The rows of Y fall into a few groups, which share some directions, and each row is roughly a mix of its group's hidden directions.
Y (104 x 10):
34; 34; -13; 42; -29; -18; -23; 6; 46; -26
-29; -41; -11; -38; -19; 16; 45; -11; -18; 39
-1; 78; -8; 1; -17; -15; 20; 4; 23; -34
20; -27; 58; -26; 27; -24; -13; -10; -33; 29
11; 19; 33; 31; -19; -51; -26; 41; -29; 11
-38; -43; -26; -1; 52; 22; 37; -9; -9; -9
-28; 40; 27; 28; 20; -19; -5; 60; -4; 20
-9; 53; -54; -7; -23; 6; 14; 14; 28; -33
23; -33; 19; -1; -46; 34; 29; -22; -7; 46
-25; -34; 16; -30; 23; 45; 32; -14; -37; 24
29; 51; 12; 20; -49; -18; -36; 20; 13; 12
-19; 61; -18; -23; 20; 47; 17; -6; -9; -29
42; -54; 25; -18; -12; -24; -5; -34; 35; 6
-10; -53; 3; -47; 35; 12; 35; -24; -21; 6
-15; -62; 6; -19; 48; 11; 26; -30; -13; -4
-1; -68; -7; -9; 11; 15; -17; 14; -41; 39
-47; -7; 51; 1; 48; -16; -1; -3; -4; -36
20; -11; 64; -17; 30; -26; -33; -8; -33; 2
10; -46; -6; -16; 21; -27; 44; -34; 38; -24
13; 25; 60; -1; 26; -15; 33; -49; -6; 1
-30; 2; -39; 24; 25; -53; -17; 40; 16; -12
-41; 5; -66; 21; 17; -21; -8; 33; -14; -14
5; -56; 44; -29; 35; -10; 5; -29; -15; 18
48; 24; 30; 41; -23; -22; -41; 19; 8; 13
1; 56; 1; 43; -33; -23; -21; 25; 19; -27
24; 44; -29; 29; -32; -31; -29; 14; 33; -22
14; -24; -38; -15; -1; -22; 44; -33; 45; -29
1; -20; -20; 50; -51; -15; 4; 20; 46; 12
10; -5; -32; -56; 21; 30; 21; -46; 2; -25
-18; 7; 36; 10; 38; -59; 0; 10; 1; -46
-19; 42; -37; 19; 4; -5; -9; 17; 43; -51
3; -60; -13; -2; 4; 2; -13; 18; -52; 42
11; -7; 44; 27; -9; -43; -31; 35; -36; 23
-10; -3; 4; 23; -23; 1; -48; 29; 60; -29
0; 40; -27; 6; -5; 72; 17; -12; -10; -24
6; -71; -31; -10; -13; -8; 10; -18; -30; 33
25; 24; -15; 40; -49; 38; 8; -8; 41; -5
-28; 49; 0; 45; 8; -4; -10; 36; 10; -45
4; 20; 14; 40; -13; -31; -28; 23; 55; -32
10; 14; 75; 7; 7; -29; -17; 21; -29; 17
-7; -41; -17; -36; 29; 50; 24; -36; -2; 13
3; -63; 14; -10; 44; 9; 15; -40; -11; -23
-21; 67; -14; 13; 0; 37; -5; 10; 1; -44
2; 55; 5; 35; -27; -20; -45; 35; -2; -6
51; 6; 49; -21; -24; -25; -22; 10; -11; 38
15; -77; -28; 2; -25; -18; -1; -20; -8; 20
-21; 19; 8; 50; -38; 15; 13; 41; -15; 41
-11; -16; -5; -25; 26; 66; 36; -27; -25; -1
-18; 41; -58; -13; -37; -30; 16; 10; 6; -23
-5; 19; 19; 25; 7; -68; -5; 13; 25; -44
13; -1; -6; -62; 33; 27; 11; -46; -18; -21
24; 56; 21; 8; -46; -22; -32; 27; 8; 11
-7; -36; 0; -51; 33; 10; 44; 9; -28; 29
-8; -34; 4; -54; 24; 6; 37; 6; -26; 44
-4; 43; -23; -34; 27; 28; 4; -22; 16; -54
33; -9; 11; 61; -14; -13; -47; -25; 23; -2
-10; -12; 8; -3; -36; -54; -29; 31; -7; 49
30; -49; 18; -40; 5; -11; 24; -32; 16; 38
24; -57; -13; -29; -4; 20; -1; -19; 2; 56
-3; -51; -36; -24; 12; 25; 8; 4; -47; 35
70; 13; 23; 31; -24; -16; -32; 17; -1; 12
17; -18; -56; -21; -41; -34; 13; -10; 34; 17
58; 21; 3; 11; -53; -11; -34; -2; 11; 24
34; -41; 20; -11; 18; -8; 6; 8; -18; 68
-17; 28; -20; -43; 47; 25; 3; -16; -41; -26
-31; -22; -6; -49; 33; 18; 44; -8; -20; -33
1; -55; 0; 24; 9; 11; -10; -50; 47; -11
-13; 61; 2; -30; 34; 38; 7; -8; -15; -32
-29; -11; -36; 47; -34; 4; 7; 35; -30; 31
-32; 27; -40; 52; 19; 14; 13; 41; 7; -17
-3; 14; -46; 30; -24; -10; -4; -14; 56; -39
27; 3; 13; 26; -14; -57; -50; 22; 25; 11
10; -51; 6; -7; 23; 0; 15; -22; -55; 41
27; -27; -7; -52; 3; 31; 15; -56; -8; -11
-30; -33; -34; -39; 10; 24; 31; -42; -2; -26
5; 35; -3; 29; -18; -59; -13; 16; 33; -37
33; -46; -38; -29; -11; 25; 19; -46; -5; -2
4; -64; -42; 11; -4; -4; -10; 7; -39; 32
-13; -8; 53; 5; 22; -12; -43; 29; -38; 31
5; 9; -2; 14; 14; -51; 20; -10; 40; -59
-4; -57; -25; -35; 13; 21; 24; -49; -5; 4
32; -50; 30; -12; -22; 14; -14; -38; -41; 12
11; 42; 55; -18; 5; -22; -2; 50; -20; -12
-1; -13; -61; 38; -28; -15; -12; -7; 39; -25
-29; 35; -53; 21; -8; 28; -10; 10; -14; -46
34; 27; -40; 1; -65; 8; -19; -14; 18; 10
-34; -21; 72; 9; 28; 2; 11; 9; -28; 6
-7; 42; -58; -12; -10; 15; 34; -18; 27; -30
-18; 32; 21; 58; -17; -18; -23; 49; 3; 2
4; 2; -27; 51; -37; -42; -32; 24; 20; -16
-31; 25; -4; 19; 0; 4; -10; -17; 16; -78
4; 27; -5; 22; 10; -45; 10; -2; 35; -64
27; 22; -3; 40; -32; -41; -19; 9; 50; -20
5; 33; 62; 17; -10; -33; -30; 38; -4; -2
5; -24; -73; 36; -21; -23; 8; -21; 4; -6
-2; 41; -26; 22; -37; -31; -23; 53; 2; -16
-29; 22; -42; -40; 11; 38; 28; -8; -39; -12
-4; 1; 6; 61; -59; 9; 0; 28; 10; 22
36; 31; -37; 26; -57; 4; -24; 1; 20; 13
12; -11; 6; 12; -11; -81; -17; 12; 35; -5
27; -3; -56; -11; -37; 44; 14; -22; 21; 20
-17; 33; -23; -19; 50; -16; -23; 3; 2; -56
4; -46; 35; -14; 19; 5; -11; 13; -52; 43
-10; -16; -34; -31; 18; 50; 28; -42; 29; -12

In each list below, two rows fit none of the groups, and each other row fits one group, some only roughly. Which are they? Name them in the order they come.
- Z_92: 33; 11; -29; 18; -40; -55; -34; 2; 22; -8
- Z_384: -4; 28; -55; 22; -30; -11; -6; 6; 43; -39
- Z_171: -8; -46; -43; -18; 12; 24; 26; -44; -1; -33
- Z_247: 24; -3; -28; -19; -24; 24; 31; -69; 10; 4
- Z_785: -13; 33; 37; 26; 28; -45; -30; 43; 0; -4
- Z_819: -11; -35; 46; -20; 62; 3; -2; -8; -31; 4
- Z_595: 4; 23; 31; 34; -30; -29; -45; 46; 13; -8
- Z_956: -4; -52; 26; -34; 32; 45; 3; -24; -6; 23
- Z_636: 0; 15; 8; 36; -18; -16; -21; -11; 67; -40
- Z_945: -13; 1; -20; -14; -16; 74; 38; -18; -16; 13
- Z_924: -7; -25; 11; -48; 36; 48; 27; -30; -13; 18
- Z_954: -4; 10; 44; 29; 4; -56; -42; 31; 3; -2
 : Z_92 Z_247
- Z_60: -8; -6; 27; -34; 4; 42; 1; 1; -49; 51
- Z_278: 7; -36; 3; -29; 5; 14; 34; -17; -33; 62
- Z_783: -37; 8; 42; -4; 30; 40; 3; 11; -54; 6
- Z_928: -18; -42; -52; -8; 21; 34; 34; -28; -7; -18
- Z_554: -2; 63; 36; 10; -19; -19; -20; 32; 4; -35
- Z_936: -13; 52; -17; 32; -43; -19; 15; 14; 26; -36
- Z_764: 8; 47; 46; -3; 25; -2; -36; -1; 3; -49
- Z_489: 10; 32; 18; 53; -22; -46; -16; -4; 33; -25
- Z_515: -11; 30; 38; -37; 24; 40; 15; -18; 41; -24
- Z_511: -12; -41; -4; -41; 10; 42; 26; -20; -27; 40
- Z_105: 4; -9; 55; 5; 28; -54; -14; 26; 7; 33
- Z_798: 15; -46; -1; -37; 0; 9; 32; -28; -25; 50
- Z_613: -12; 1; 35; -8; 32; -11; -10; 18; -66; 38
- Z_431: 2; 37; -17; 10; 7; -33; 10; -9; 50; -56
- Z_876: -29; 18; 59; 3; 38; -23; -1; 40; -17; -13
 : Z_60 Z_431
- Z_998: -5; -23; -43; 27; -7; -46; -23; 12; 41; -32
- Z_211: -2; -30; -14; 1; -30; 46; 17; -11; -56; 34
- Z_695: -10; 51; 34; 43; -4; -11; -36; 35; -12; -17
- Z_763: 25; -10; -4; -1; -22; -3; -55; 19; -7; 64
- Z_78: 7; -43; 19; 27; -1; -59; -36; 22; -7; 21
- Z_362: 41; 33; 10; 4; -50; -40; -32; 12; 25; 6
- Z_95: -47; -27; -26; 0; 41; 21; 29; -20; 1; -43
- Z_102: -5; -5; 52; -43; 37; 35; 13; -4; -29; 23
- Z_829: -7; 45; 0; 35; -13; -7; -9; 24; 59; -33
- Z_466: 50; 19; 11; 35; -42; -17; -43; 3; 14; 22
- Z_397: -22; 58; 31; 21; 28; -16; -23; 40; -11; -12
- Z_426: 2; -63; 8; -13; 31; 25; 13; -40; -19; 28
- Z_683: 17; 1; -21; -27; -7; 7; 29; -28; 72; -19
- Z_662: -11; -64; -6; -23; 31; 14; 44; 5; -7; 27
 : Z_362 Z_662
- Z_265: -34; -28; -24; -4; 39; 22; 32; -15; -4; -54
- Z_383: -62; 43; -16; 23; 18; 11; 11; 36; 3; -20
- Z_374: -25; 20; -18; 13; 13; -65; 10; 35; 14; -37
- Z_295: 0; -36; 12; 15; -8; -22; -28; 15; -65; 36
- Z_93: -23; -38; 2; -51; 27; 14; 34; -32; -16; -29
- Z_252: -32; 36; 62; -21; 12; -22; -8; 36; -15; 6
- Z_454: 22; -41; 1; -21; -32; 39; 25; -40; -25; 28
- Z_81: -28; 61; -24; 25; 2; 15; -8; 24; 17; -44
- Z_134: -7; -31; 7; 3; -10; 26; 10; -2; -73; 38
- Z_371: -7; -47; 48; -26; 32; 28; -15; 6; -23; 30
- Z_279: 22; 25; -22; 20; -9; -54; -9; 2; 46; -39
- Z_346: -36; -33; -14; -10; 48; 36; 34; -5; -36; 0
- Z_135: -10; 57; -10; -23; -1; 25; 22; -12; 46; -37
- Z_246: -10; -47; 1; -35; 12; 40; 24; -18; -26; 44
 : Z_374 Z_346
- Z_240: 42; -47; 40; -30; 18; -7; 3; -14; -20; 36
- Z_690: 24; -20; 23; 39; -34; -39; -26; 14; 47; 3
- Z_733: 41; 17; 36; 39; -20; 2; -41; 30; -3; 31
- Z_238: 16; 24; 4; 26; -3; -65; -25; 14; 33; -32
- Z_299: -8; -13; -31; -39; 29; 43; 42; -36; -17; 8
- Z_356: 1; 60; 23; 25; -24; -20; -29; 26; 13; -37
- Z_809: 5; 54; -29; 28; -35; -41; -1; 22; 14; -24
- Z_451: 19; 35; -44; 15; -20; -16; 11; -10; 43; -48
- Z_289: 19; 47; -11; 34; -50; -5; -36; 0; 24; -22
- Z_626: -16; 7; -8; -30; 28; 29; 4; -10; -75; 9
- Z_445: 21; -55; 14; -34; 4; 1; 25; -30; -22; 44
- Z_206: 4; 13; -26; 61; -9; -29; -35; 9; 28; -36
 : Z_733 Z_206
- Z_341: 14; 45; 18; 42; -14; -36; -27; 30; -37; -3
- Z_350: 29; 14; -32; 16; -37; -32; -23; -15; 55; -13
- Z_934: 29; -15; -55; -16; -8; 32; 27; -35; 35; -7
- Z_893: 15; 29; 37; 5; -26; -29; -31; 25; 4; 56
- Z_576: -16; 27; 21; 20; 1; -67; -30; 32; 8; -21
- Z_315: 10; -47; 31; -19; 14; -18; -26; 7; -20; 59
- Z_550: 37; -10; 1; -26; -35; -15; -10; -4; 5; 71
- Z_437: -3; -11; 1; -1; -30; 47; 29; -6; -49; 48
- Z_176: 32; -17; -58; -24; 1; 9; 23; -35; 38; -14
- Z_27: 24; 9; -14; 16; -22; -67; -35; 17; 33; -3
- Z_363: -26; 13; 22; 21; -1; 6; 12; 36; -52; 53
- Z_957: -8; -34; -36; -9; 5; 42; 2; -35; 53; -20
- Z_256: -6; 20; 34; -39; 65; -32; 1; 10; -9; 15
- Z_220: -3; -5; -27; 31; -22; -4; -19; -14; 68; -37
 : Z_341 Z_350
- Z_615: 12; -51; 14; -49; 26; -2; 27; -10; -23; 38
- Z_673: -35; 17; 31; -6; 0; 36; -11; 25; -55; 35
- Z_517: -6; 65; 6; 22; 0; -23; 4; 8; 34; -46
- Z_591: -3; 29; -7; 15; 18; -31; -41; 15; 35; -57
- Z_773: 12; 1; 2; 48; -28; -58; -28; 31; -21; 7
- Z_448: -3; -66; 2; -31; 25; 2; 20; -39; -10; 28
- Z_843: 13; 55; 29; 42; -30; 1; -17; 5; 17; -39
- Z_100: 1; 39; -12; -31; 11; 51; 4; -32; -12; -47
- Z_84: 13; -28; -20; -8; -12; 70; 33; -26; 2; 24
- Z_769: -5; -36; 52; -23; 44; -17; 10; 9; -22; 37
 : Z_517 Z_843
- Z_215: -11; 33; 17; -25; 23; 42; 11; -11; -64; 8
- Z_42: -3; 3; 5; -50; 39; 24; 22; -17; -54; 22
- Z_355: -5; -23; 16; -52; 20; 45; 0; 21; -37; 32
- Z_255: 23; 2; -13; 0; -34; 50; -13; 2; -29; 58
- Z_815: -9; 52; 8; 6; 18; -14; -7; 19; 61; -35
- Z_687: 3; 32; 84; 1; 8; -14; -16; 13; 7; -4
- Z_306: -31; -2; 13; -16; 55; 15; 37; -11; -25; -45
- Z_360: -7; -51; -36; -24; 21; 29; 34; -35; -9; -22
- Z_877: -32; 21; -4; -15; 25; -44; 31; -2; -8; -59
- Z_457: -22; 51; 30; -22; 44; 15; 6; 10; -44; -2
- Z_833: -18; 62; 21; -1; 9; 49; 10; 5; -39; -11
- Z_973: -26; -29; 38; 16; 42; -16; 30; -12; 36; -34
- Z_218: 15; 43; 1; 64; -14; -9; -32; 31; 18; -8
 : Z_255 Z_973
- Z_774: 28; 41; 3; 22; -36; -9; -24; 44; 5; 43
- Z_54: -2; 79; 28; -6; -10; -6; 5; 17; 22; -28
- Z_664: 4; -10; 2; -34; 13; 54; 10; -5; -39; 53
- Z_630: 1; -2; 54; -43; 32; 31; 9; 5; -35; 26
- Z_403: 6; 54; -4; 6; -7; 21; 8; 1; 63; -35
- Z_716: 47; 24; -18; -21; -59; 10; 4; -13; 30; 24
- Z_897: -21; 62; -25; 1; -1; 50; 22; 6; 7; -26
- Z_73: -29; -23; 28; -29; 49; 30; 17; -7; -47; 4
- Z_377: -9; 64; 17; -43; 15; 26; 34; -1; 7; -17
- Z_70: -12; 54; -9; 5; 21; -5; -14; 13; 42; -55
- Z_439: 14; -11; 65; -7; 14; -6; -20; -3; -54; 24
- Z_558: -6; 64; -3; 2; -8; 41; 14; 0; 40; -34
 : Z_664 Z_716
- Z_79: -11; 30; 43; 44; -19; -38; -3; 19; 24; -34
- Z_227: -4; 53; 21; 12; 20; -16; -30; 17; 32; -50
- Z_338: -49; 40; 5; -30; 14; 46; 26; 12; -12; 24
- Z_908: 39; 14; -51; 5; -25; 11; 12; -26; 48; -24
- Z_587: 5; -34; -29; -50; 2; -9; -17; 3; -33; 53
- Z_677: -27; -31; 49; -13; 27; 15; -5; 9; -45; 38
- Z_361: -20; -63; -47; 11; 6; 38; 12; 11; -15; 2
- Z_232: 4; 41; -32; 38; -37; -43; -9; 21; 15; -24
- Z_676: -19; 4; -27; -37; 6; 59; 10; -5; -46; 23
- Z_137: -34; -19; -9; -1; 56; 0; 41; 43; -15; 18
- Z_666: -40; 0; 32; -15; 43; -4; 39; -6; -27; -42
 : Z_338 Z_361
- Z_477: 3; 28; 3; 28; -28; -65; -20; 23; 31; -18
- Z_967: -16; 42; -36; 22; -15; -11; -8; -18; 13; -64
- Z_810: 42; -7; -43; 22; -45; 16; -18; -18; 17; 37
- Z_601: 12; -30; 25; -36; 0; 13; 31; -19; -31; 58
- Z_219: -8; 69; 0; -5; -23; -7; -7; 36; 30; -33
- Z_491: 22; 19; -7; 23; -18; -65; -24; 12; 38; -25
- Z_652: -15; -15; -6; -24; 9; 71; 32; -20; -29; 18
- Z_348: 26; -4; -26; 12; -14; 36; 15; -42; 35; -51
- Z_159: 3; -8; 23; 33; -23; -42; 10; 33; 36; 48
- Z_480: 11; 17; 52; -50; 42; 4; 12; -14; -25; 23
- Z_10: -63; 18; 10; -27; 35; -3; 33; 35; -11; 3
- Z_89: 7; -55; 7; 38; -8; -27; -28; 18; -37; 30
- Z_756: -8; 39; -47; 34; -30; 10; -8; 1; 26; -46
 : Z_967 Z_348
